In the data rows, zero lies at 4.5, halfway between 4 and 5.
Here are some points, each followed by its number:
[1 5 4 4 0 4 5 5 6 5 4 4 3 6 3 7 6 1 9 4 4 3 3 7 3 4 4 5 2 6 5 3 7 4 3 6 0
 5 3 5 4 3 7 2 5 4 6 5 6 6 4 3 7 3 4 1 2 6 3 3 7 8 5 6 4 3 5 5 5 4 3 4 4 4
 2 1 4 4 4 6 6 6 3 5 6 3 4 2 0 2 0 0 5 4 7 3 5 6 3 6 6 5 1 5 4 8 5 8 5 5 4
 4 4 4 6 5 2 5 4 3 6 3 3 9 3 7 8 5] 0
[8 4 5 5 3 3 5 3 3 3 5 5 6 5 5 7 5 4 3 6 1 3 2 7 5 4 3 3 5 0 5 1 3 4 5 9 6
 7 1 5 3 4 6 5 2 7 4 6 7 5 6 6 6 6 7 5 6 6 3 2 5 7 7 5 5 4 3 3 4 5 7 4 7 4
 4 5 3 5 5 5 4 6 5 5 3 3 4 6 4 6 6 6 6 3 5 2 7 2 1 6 5 4 5 3 6 5 5 2 2 8 3
 4 4 9 5 2 0 3 4 6 1 2 6 4 7 0 5 3] 1
[4 5 5 2 4 2 4 4 4 3 3 4 3 5 4 8 5 2 6 5 1 3 5 5 4 3 6 4 6 0 4 3 4 4 3 7 4
 5 2 5 5 4 8 3 6 4 5 6 4 5 4 5 3 8 5 4 7 7 3 5 6 6 6 7 4 5 8 3 4 5 6 4 4 5
 4 5 4 3 5 7 4 6 5 5 5 4 5 6 7 4 5 2 7 5 1 4 7 0 1 5 5 5 3 2 5 5 5 6 4 7 4
 4 4 5 4 2 0 5 4 5 4 3 4 4 6 2 5 4] 2
[7 4 5 6 4 6 9 5 3 5 5 3 9 4 7 2 4 8 5 6 7 5 5 8 6 6 5 5 3 2 4 6 4 6 5 1 5
 5 9 4 5 6 3 5 1 4 4 5 4 3 4 5 6 0 3 7 4 2 8 5 6 0 2 2 6 5 5 5 7 4 1 6 5 5
 4 8 3 5 4 3 4 4 5 4 4 4 3 9 2 6 8 9 1 4 2 2 3 7 9 5 6 3 6 6 4 3 4 1 6 3 6
 5 3 7 6 6 9 4 3 4 4 2 6 5 5 6 3 4] 3
[2 5 5 5 2 5 1 3 8 7 6 0 5 5 5 3 6 3 6 5 6 6 3 5 5 4 6 4 6 9 5 4 3 4 3 6 3
 4 3 7 4 4 1 2 6 3 4 2 4 6 3 2 4 4 1 5 6 3 4 6 8 1 2 4 4 5 1 5 2 8 3 5 3 4
 7 3 5 4 3 2 4 4 2 4 5 6 4 4 6 5 3 3 5 6 8 6 1 5 2 9 3 4 2 4 4 7 4 6 4 4 4
 4 6 0 4 7 6 5 4 2 4 7 6 5 4 9 9 6] 4
[0 5 5 3 2 5 6 3 9 6 3 6 5 6 3 5 5 1 3 5 5 5 5 4 4 4 6 5 5 9 7 4 4 6 6 5 3
 6 4 6 4 3 5 6 7 2 4 2 4 6 4 5 6 5 3 4 3 5 1 7 5 5 0 4 4 4 4 6 1 7 2 6 1 5
 5 6 8 4 5 6 6 5 2 5 6 4 5 5 3 3 6 3 6 5 7 6 3 6 4 7 5 3 0 2 5 7 4 7 5 4 4
 4 6 0 5 5 4 6 5 2 6 7 3 5 3 9 4 8] 5
[4 5 4 4 5 3 6 6 5 8 3 4 3 4 3 4 5 5 8 4 6 3 7 4 4 5 3 4 4 7 6 7 6 5 2 3 2
 6 7 5 5 3 5 3 4 3 3 7 4 2 4 5 6 2 6 3 4 3 5 3 6 4 0 4 5 5 6 4 3 3 3 6 6 5
 3 0 6 4 4 4 5 5 5 4 7 3 4 1 0 5 0 3 1 5 4 8 7 7 8 5 4 6 5 5 5 2 4 4 4 4 4
 5 3 5 6 7 5 4 4 3 6 1 4 3 5 2 4 5] 6
[5 5 6 6 3 6 6 4 6 3 5 2 7 5 6 3 6 5 9 7 6 6 3 6 5 5 6 4 5 0 5 5 2 5 3 3 1
 4 5 5 4 5 5 1 3 3 8 4 6 6 2 4 6 5 0 5 3 6 6 4 8 5 5 3 5 5 1 5 6 4 3 6 3 4
 8 5 8 4 5 4 4 4 3 4 6 4 4 6 1 4 5 7 5 4 5 0 0 6 4 7 6 4 2 2 5 6 4 4 5 4 5
 4 5 6 6 6 7 4 3 4 3 7 6 6 4 9 8 4] 7
[3 4 3 3 5 4 7 7 1 6 4 4 4 3 3 6 4 7 5 4 6 8 5 3 4 6 6 5 3 6 5 6 7 5 4 0 5
 2 6 4 4 5 4 2 5 3 2 8 2 3 6 4 6 3 5 5 3 4 6 7 2 3 2 4 4 5 8 5 3 4 5 2 5 5
 3 4 1 5 4 4 3 4 5 4 4 6 4 5 0 3 3 6 3 6 1 8 5 6 6 1 3 4 9 7 4 3 5 4 6 4 6
 5 5 2 4 6 6 4 5 3 9 3 4 4 3 5 3 6] 8
[1 4 5 3 1 5 3 5 6 5 4 6 3 5 4 7 5 1 7 3 4 5 4 5 4 4 6 5 1 9 6 3 7 4 5 4 3
 4 3 4 4 4 8 4 8 4 6 4 6 5 4 3 3 3 4 3 2 7 2 6 5 7 3 4 4 4 4 5 6 6 2 4 3 4
 1 4 4 4 4 5 5 4 3 5 6 3 5 2 8 4 5 1 5 4 5 3 5 5 3 5 6 5 1 4 4 7 5 8 6 5 4
 4 6 2 5 6 3 5 4 1 5 4 3 9 3 9 7 6] 9
[6 3 5 6 8 8 2 6 1 1 7 9 4 5 7 3 2 7 0 2 3 3 3 4 5 3 4 5 4 0 1 6 6 5 6 8 9
 3 7 0 4 4 4 7 3 6 8 1 5 6 4 6 3 5 5 6 3 5 9 3 2 6 9 5 5 4 6 4 9 5 4 3 6 6
 3 1 1 4 4 5 5 4 5 3 3 7 4 2 5 9 2 4 6 3 2 3 5 0 5 1 6 5 6 9 5 5 5 2 4 4 5
 5 3 8 5 0 9 5 3 8 2 4 6 4 7 0 1 2] 10
[3 5 4 3 5 2 7 2 7 4 2 8 4 5 4 5 4 4 0 5 1 3 7 4 4 2 5 5 8 4 4 4 1 5 7 8 8
 6 3 7 6 3 6 8 3 5 4 4 4 4 6 4 7 8 6 5 7 7 2 6 3 6 5 7 5 5 8 4 4 6 6 6 4 5
 6 8 7 4 5 6 5 5 5 5 4 3 6 7 1 5 9 5 7 4 2 7 6 0 2 6 6 4 2 2 5 5 5 5 3 5 4
 4 4 3 3 2 0 6 4 5 4 5 3 2 5 1 1 4] 11
[3 6 5 3 6 4 4 4 5 3 3 8 3 5 3 8 4 3 0 3 1 3 4 5 4 3 4 4 5 2 4 2 5 5 6 6 7
 4 3 4 4 4 7 8 3 5 5 0 4 6 5 5 6 6 5 4 4 7 3 5 2 6 5 6 5 4 8 4 3 5 6 4 4 5
 3 3 3 3 5 7 5 6 5 5 3 5 6 3 3 5 3 2 9 5 1 5 5 1 2 5 6 5 3 4 6 8 4 5 4 6 5
 4 4 4 3 3 2 5 4 5 5 5 3 5 7 3 1 4] 12
[4 5 4 4 5 5 6 5 5 6 2 6 3 4 3 4 3 4 5 3 6 4 7 6 4 5 5 5 3 6 6 6 5 4 4 2 3
 6 7 4 7 5 3 4 4 4 4 4 3 2 5 4 6 1 5 4 2 1 6 4 4 4 0 3 5 5 6 5 5 4 1 6 5 4
 2 2 3 5 5 4 5 5 5 5 7 3 5 2 0 4 1 4 1 5 1 5 6 6 9 5 5 5 3 6 5 6 4 5 5 3 4
 6 4 5 5 7 9 5 3 3 6 2 4 5 5 6 3 5] 13
Which five points above are nearest to each new point by angle, seen from the average point of the numbered points? Their numbers follow each, smallest number first.
[7 4 4 5 7 5 5 6 4 6 5 0 6 4 5 2 6 6 9 6 6 6 7 1 5 5 5 5 6 8 4 7 5 4 2 1 2
 5 5 6 5 6 0 0 5 3 2 5 3 3 4 4 2 3 5 4 7 1 5 6 8 0 3 3 5 5 5 5 3 3 6 5 6 3
 6 7 6 5 5 0 4 4 6 3 4 7 5 4 9 4 6 7 1 6 2 5 4 5 6 3 2 5 8 6 5 1 5 2 4 2 3
 5 4 5 3 8 8 4 3 3 4 5 6 3 6 7 9 4] : 3 4 6 8 13
[9 5 4 6 7 4 5 2 3 4 3 6 4 5 7 4 4 5 6 3 5 5 6 7 6 4 4 4 4 1 2 6 2 5 4 4 4
 6 8 2 5 4 6 6 0 6 8 8 5 3 5 6 6 5 6 6 7 5 5 4 2 5 6 6 5 4 5 4 7 4 6 5 3 6
 4 1 3 4 5 5 5 4 7 6 5 2 4 3 1 7 1 0 3 3 5 5 9 2 6 3 6 6 4 4 5 2 5 3 4 4 5
 5 5 6 3 3 2 5 5 8 1 2 5 3 5 0 3 2] : 1 2 6 10 11
[1 4 3 3 3 4 7 4 4 5 3 6 3 5 3 9 4 5 5 6 3 5 3 7 3 4 4 4 5 5 3 1 1 7 4 9 6
 4 4 4 3 2 8 2 7 4 3 3 2 6 6 4 3 5 4 6 5 5 4 8 2 4 3 6 5 4 8 4 1 7 5 2 3 6
 3 6 0 4 4 7 4 4 5 5 1 5 5 9 9 6 8 6 9 5 4 9 5 1 2 4 3 4 3 4 3 8 3 5 3 5 4
 3 6 0 4 1 3 5 6 6 7 3 4 6 4 1 1 5] : 1 2 5 11 12
[4 4 5 4 0 4 3 4 4 3 7 6 4 4 6 6 4 3 5 3 5 5 2 5 4 4 4 4 3 9 7 2 7 4 6 5 4
 5 2 5 3 3 6 6 7 5 5 9 7 5 4 5 4 5 4 4 3 7 2 4 5 6 2 3 5 5 0 5 3 6 6 4 5 5
 4 6 6 4 4 5 6 5 3 4 5 2 4 2 8 5 3 2 3 4 8 1 6 7 3 5 7 5 4 3 4 4 5 5 4 7 4
 4 6 5 5 5 1 5 4 4 2 4 5 6 4 9 6 6] : 0 1 4 5 9
[3 5 4 5 6 8 5 5 5 5 6 4 4 4 5 1 5 4 9 3 8 5 5 3 5 5 4 5 3 9 5 8 7 4 3 6 1
 3 7 3 4 4 3 1 4 3 5 3 5 6 4 4 6 2 5 2 4 1 4 5 5 3 6 3 5 4 1 6 2 4 3 5 4 4
 4 1 4 5 3 3 4 4 2 5 7 6 4 0 0 4 1 1 2 7 9 3 3 4 7 5 2 5 3 7 4 5 4 6 5 2 4
 5 5 3 5 5 9 5 4 3 3 5 5 4 4 9 6 5] : 0 4 6 7 13
[1 5 4 4 5 5 7 6 2 3 6 6 4 5 4 3 5 5 7 4 5 8 6 0 5 6 7 6 2 4 6 8 9 5 4 2 3
 2 3 3 3 6 5 2 5 4 5 6 5 6 6 5 7 6 5 4 2 5 3 7 3 6 8 6 4 4 6 5 7 4 6 3 3 5
 3 3 4 4 5 7 5 4 2 5 5 8 4 4 1 0 6 4 4 5 3 1 5 5 5 1 4 5 7 8 3 3 4 7 6 4 5
 4 6 2 4 5 6 4 7 2 7 5 3 4 1 9 5 5] : 0 7 8 9 13
[2 4 4 4 6 4 4 3 7 2 3 5 3 5 3 6 4 5 2 5 3 4 5 6 4 3 5 5 8 0 3 2 0 5 6 7 8
 5 5 6 6 4 6 5 4 4 5 1 2 6 6 4 6 7 4 4 6 4 5 5 2 7 9 6 4 4 9 3 4 4 3 6 5 6
 5 5 5 4 4 8 4 4 5 4 3 5 6 8 4 5 6 5 9 5 1 7 3 0 3 6 4 3 2 3 4 7 4 6 4 5 6
 3 5 4 4 1 5 5 6 6 7 6 4 5 5 0 1 4] : 1 2 10 11 12
[6 4 5 5 2 2 0 3 7 3 5 6 2 5 5 2 3 4 3 3 4 2 4 4 4 4 2 4 6 4 8 4 4 4 5 7 4
 6 2 7 5 4 5 7 8 6 5 7 7 6 4 6 4 8 4 2 5 5 4 1 5 7 6 3 4 4 0 6 3 4 6 7 5 5
 7 2 9 5 4 5 4 5 3 4 6 2 5 0 7 4 0 0 3 4 9 0 4 8 3 7 6 5 3 0 5 5 4 5 4 6 4
 4 5 7 6 4 0 4 4 5 3 6 5 3 4 7 7 5] : 0 1 4 7 9
[1 5 4 2 0 4 2 4 7 4 2 1 2 5 4 6 5 4 8 6 6 6 5 4 3 6 4 5 6 2 6 3 1 3 3 4 2
 6 4 7 3 5 7 2 7 4 6 9 5 7 5 4 5 6 2 3 6 5 5 5 6 6 8 6 4 4 5 4 4 4 5 5 4 5
 7 0 6 5 4 7 5 4 3 4 6 3 5 4 1 1 1 2 6 5 4 2 4 6 4 6 4 5 1 2 2 5 4 7 7 4 5
 4 5 2 7 4 1 5 6 3 8 4 3 4 2 8 9 4] : 0 2 4 7 9
[7 4 5 6 3 3 4 5 4 6 6 8 7 4 4 5 3 5 0 4 2 4 1 5 6 5 4 4 5 9 6 2 5 5 7 3 7
 5 1 4 4 4 1 9 6 5 2 1 5 3 4 4 4 2 3 7 2 5 6 3 2 2 0 1 5 6 2 5 3 6 5 4 5 4
 5 7 5 4 4 2 4 5 5 4 2 4 4 4 6 5 7 9 4 4 5 5 1 8 3 5 5 4 7 3 6 6 4 2 4 7 5
 5 3 6 4 7 6 3 3 4 3 6 5 7 5 4 0 6] : 1 3 4 5 10
[4 5 5 6 5 5 6 3 4 5 6 3 4 5 6 0 6 3 9 5 7 4 5 3 5 4 4 4 3 9 7 9 8 5 3 6 0
 6 4 4 5 3 4 1 8 4 5 7 7 5 4 8 4 6 7 4 3 2 0 3 8 5 1 3 4 5 0 5 4 6 5 7 4 4
 4 9 7 5 4 4 5 5 4 4 8 3 4 0 9 6 9 3 0 4 9 4 5 7 7 4 7 4 4 5 4 3 3 5 3 4 2
 3 5 2 5 5 5 4 4 4 2 3 4 2 4 9 9 6] : 4 5 6 7 9
[2 4 4 4 9 5 0 5 5 3 2 1 1 5 4 4 6 7 7 5 5 5 7 4 3 4 6 5 5 0 3 6 3 6 2 7 5
 4 8 3 7 5 6 1 7 5 6 1 3 5 6 6 4 7 7 5 4 1 6 7 6 6 8 5 5 5 9 3 4 6 3 5 4 6
 4 0 2 5 5 7 4 5 6 4 5 7 5 1 6 3 0 1 7 5 0 6 5 1 7 4 3 5 3 8 4 4 4 6 5 3 3
 3 5 2 3 0 8 5 6 6 8 4 3 2 5 2 9 4] : 2 6 8 10 12
